Here are some numbered points:
{0.48, -0.17, -0.57, -0.52, -0.23, 1.00, -0.81, -0.19, 0.41, 0.81,
 0.14, 0.52, -0.79, 0.19, -0.82, -0.58, 0.56, -0.01, 0.19, 0.31,
 0.46, 0.09, -0.61, 0.43, 0.82} 0
{-2.46, 1.21, -0.66, 1.23, -0.89, 1.25, -0.54, -0.03, 0.94, 1.13,
 -0.89, -0.12, 0.57, -1.12, -0.69, -0.58, -0.13, 1.23, 1.59, 0.32,
 -1.70, 0.57, -0.05, 1.54, -0.72} 1
{-1.11, -0.18, -0.66, 0.77, -0.84, 0.14, 1.30, 1.06, 0.24, -0.99,
 -0.85, -0.46, 1.90, -1.03, -0.72, -1.09, -1.05, 1.08, 0.10, -1.33,
 0.47, 0.85, 0.94, 0.12, -0.91} 2
{-0.30, 0.73, -0.65, 0.45, -0.79, 0.77, -0.28, -0.36, -0.45, -0.12,
 -0.66, -0.64, 0.24, -0.27, -0.74, -0.68, 0.61, -1.08, -0.11, 1.24,
 1.10, 1.56, 0.47, 0.52, 0.24} 3
{1.44, 1.68, -0.69, 2.29, -0.19, 1.58, 0.75, 0.31, -0.16, -0.56,
 -0.88, -0.79, 0.51, -0.46, -0.69, -1.12, 0.75, -0.94, 0.75, 2.21,
 -0.14, 2.30, -1.18, 0.60, 1.95} 4
{0.62, -0.19, -0.66, 0.29, -0.76, -0.85, 1.37, 1.00, -1.16, -2.60,
 -0.84, -0.80, 2.15, 1.06, -0.21, -1.04, -1.03, 0.70, -0.50, -1.45,
 -0.10, -0.18, 0.82, -0.61, -0.07} 5
{0.07, -0.80, 2.00, -0.75, 0.97, -1.04, 0.18, -1.00, -0.39, 0.72,
 2.33, 2.05, -1.10, -0.92, 2.19, 1.50, 0.06, 0.42, -0.86, -1.57,
 0.75, -0.93, -0.53, -0.95, -0.88} 6
{-1.75, 0.78, -0.74, 1.55, -0.88, 1.24, 0.76, -0.45, -0.23, 0.35,
 -0.93, -0.86, 0.98, 1.21, -0.63, -1.01, -1.15, -0.71, 0.60, 1.61,
 -1.00, 1.28, 1.47, 1.06, -0.58} 7
{-1.15, 0.67, -0.65, 1.37, -0.69, 0.73, 2.12, 2.02, 1.21, -1.03,
 -0.80, -0.65, 0.67, -1.05, -0.67, -0.91, -1.24, 1.36, 0.82, -0.64,
 -1.13, 1.24, 1.78, 0.71, -0.36} 8
{1.03, 0.29, -0.34, -0.01, -0.53, 0.02, -0.75, -0.56, 0.23, 0.95,
 0.04, -0.64, -0.59, 0.89, -0.34, 2.48, 0.50, -0.02, -0.19, -0.32,
 -0.38, -0.11, 0.02, 0.13, 1.13} 9
{0.22, -0.84, 0.13, -0.59, 0.37, -0.68, -0.30, -0.92, -0.69, 0.33,
 -0.03, -0.90, 1.22, 1.13, -0.11, 0.68, -0.54, -1.11, -0.80, 0.45,
 0.00, -0.90, 0.12, -1.11, -0.91} 10
{0.62, -0.83, -0.62, -0.90, 1.08, -0.65, 0.52, -0.95, -0.98, -0.01,
 -0.72, -0.91, 1.11, -0.81, -0.10, 0.55, -0.32, 0.55, -0.79, -1.65,
 0.34, -0.86, 1.55, -0.94, -0.29} 11
{1.09, -0.77, 0.19, -0.82, 0.18, -0.88, -0.57, 0.12, 0.39, 0.38,
 0.58, 0.89, -0.90, 2.41, 0.05, -0.32, -0.78, -0.86, -0.86, -0.16,
 0.16, -1.01, -1.51, -0.44, 0.59} 12
{0.25, -0.83, 1.66, -0.89, 1.06, -1.02, -0.69, -1.08, -1.07, -0.12,
 1.97, 0.58, 0.03, 0.56, 1.27, 0.88, 0.77, -0.88, -0.79, 0.09,
 -0.18, -0.93, -1.21, -1.12, -0.84} 13
{2.54, 0.30, -0.67, -0.19, -0.05, -0.48, -0.09, -0.38, -0.70, -0.40,
 -0.79, -0.69, -0.70, -0.88, 0.04, 0.22, 0.31, 0.05, -0.73, -1.03,
 0.07, 0.02, 1.01, -0.09, 2.31} 14
New points follow, each followed by the numbers of its five nearest points above, nearest first.
{0.26, -0.92, 0.76, -0.92, 0.12, -0.95, -0.63, -1.03, -0.52, 0.63,
 1.87, 0.74, 0.47, -0.94, 0.59, 0.65, 2.31, -0.74, -0.87, -0.12,
 0.49, -0.93, -0.38, -1.01, -0.73} 13 6 10 0 11
{1.26, -0.41, 0.07, -0.93, -0.11, -1.11, -0.57, -0.99, -0.66, 0.43,
 0.03, -0.15, -0.80, 0.56, 0.03, 1.06, 1.10, -0.14, -0.85, -0.97,
 0.07, -1.02, 0.31, -0.72, 0.51} 9 14 10 11 12
{0.15, -0.89, 1.98, -0.81, 2.81, -1.06, -0.87, -0.98, -1.19, -0.28,
 1.61, -0.73, -0.72, -1.07, 2.38, 1.02, 1.86, -0.98, -0.81, 0.28,
 0.11, -0.96, -0.72, -0.85, -0.79} 13 6 10 11 12
{-0.10, -0.21, -0.56, -0.13, -0.32, 0.11, -0.94, -0.95, -0.32, 0.80,
 -0.36, -0.89, 1.59, 0.50, -0.60, 0.73, -0.41, -0.90, -0.65, 0.18,
 -0.14, 0.14, 1.78, -0.75, -0.94} 10 11 3 9 0
{0.12, -0.51, -0.46, -0.79, -0.32, -0.55, -1.07, -0.44, 0.75, 1.44,
 -0.50, 1.86, -1.18, -0.03, -0.69, 0.01, 1.03, -0.41, -0.16, 0.31,
 1.71, -0.19, -0.37, 0.48, 0.54} 0 12 9 3 14
{-0.33, -0.84, 0.50, -0.86, -0.36, -0.97, 1.46, -0.01, -0.17, -0.23,
 0.07, 2.59, -1.02, 0.68, 0.64, 1.07, -1.03, 0.28, -0.75, -1.35,
 2.27, -1.02, 0.23, -0.63, -0.94} 6 12 11 13 10
{0.97, -0.84, 0.19, -0.91, 0.23, -0.94, -0.73, -0.45, -0.47, 0.00,
 0.28, -0.67, -0.40, 1.30, 0.35, 0.77, -0.11, -0.96, -0.75, 0.30,
 0.56, -0.87, 0.12, -0.81, 0.17} 10 12 9 13 0
{0.85, 0.18, -0.66, 0.05, -0.10, -0.15, -0.52, 0.00, 0.62, 0.70,
 0.01, -0.04, -0.10, -0.93, -0.66, -0.31, 1.33, -0.53, -0.07, 0.51,
 1.14, 0.50, -1.02, -0.10, 0.73} 0 3 9 14 12
{-0.72, 2.05, -0.63, 1.19, -0.78, 1.19, -0.77, 0.79, 1.45, 0.82,
 -0.87, -0.91, 0.86, -0.86, -0.79, -0.83, -1.26, -0.14, 1.33, 1.88,
 -1.43, 1.24, -0.53, 0.97, 0.24} 1 7 3 4 8
{0.34, -0.88, -0.10, -0.96, -0.21, -0.45, -0.47, -0.18, 0.69, 0.99,
 -0.18, 1.58, -0.87, 0.92, -0.58, 0.29, 0.75, -0.36, -0.31, 0.03,
 1.61, -0.56, -0.46, 0.29, 0.65} 0 12 9 10 3
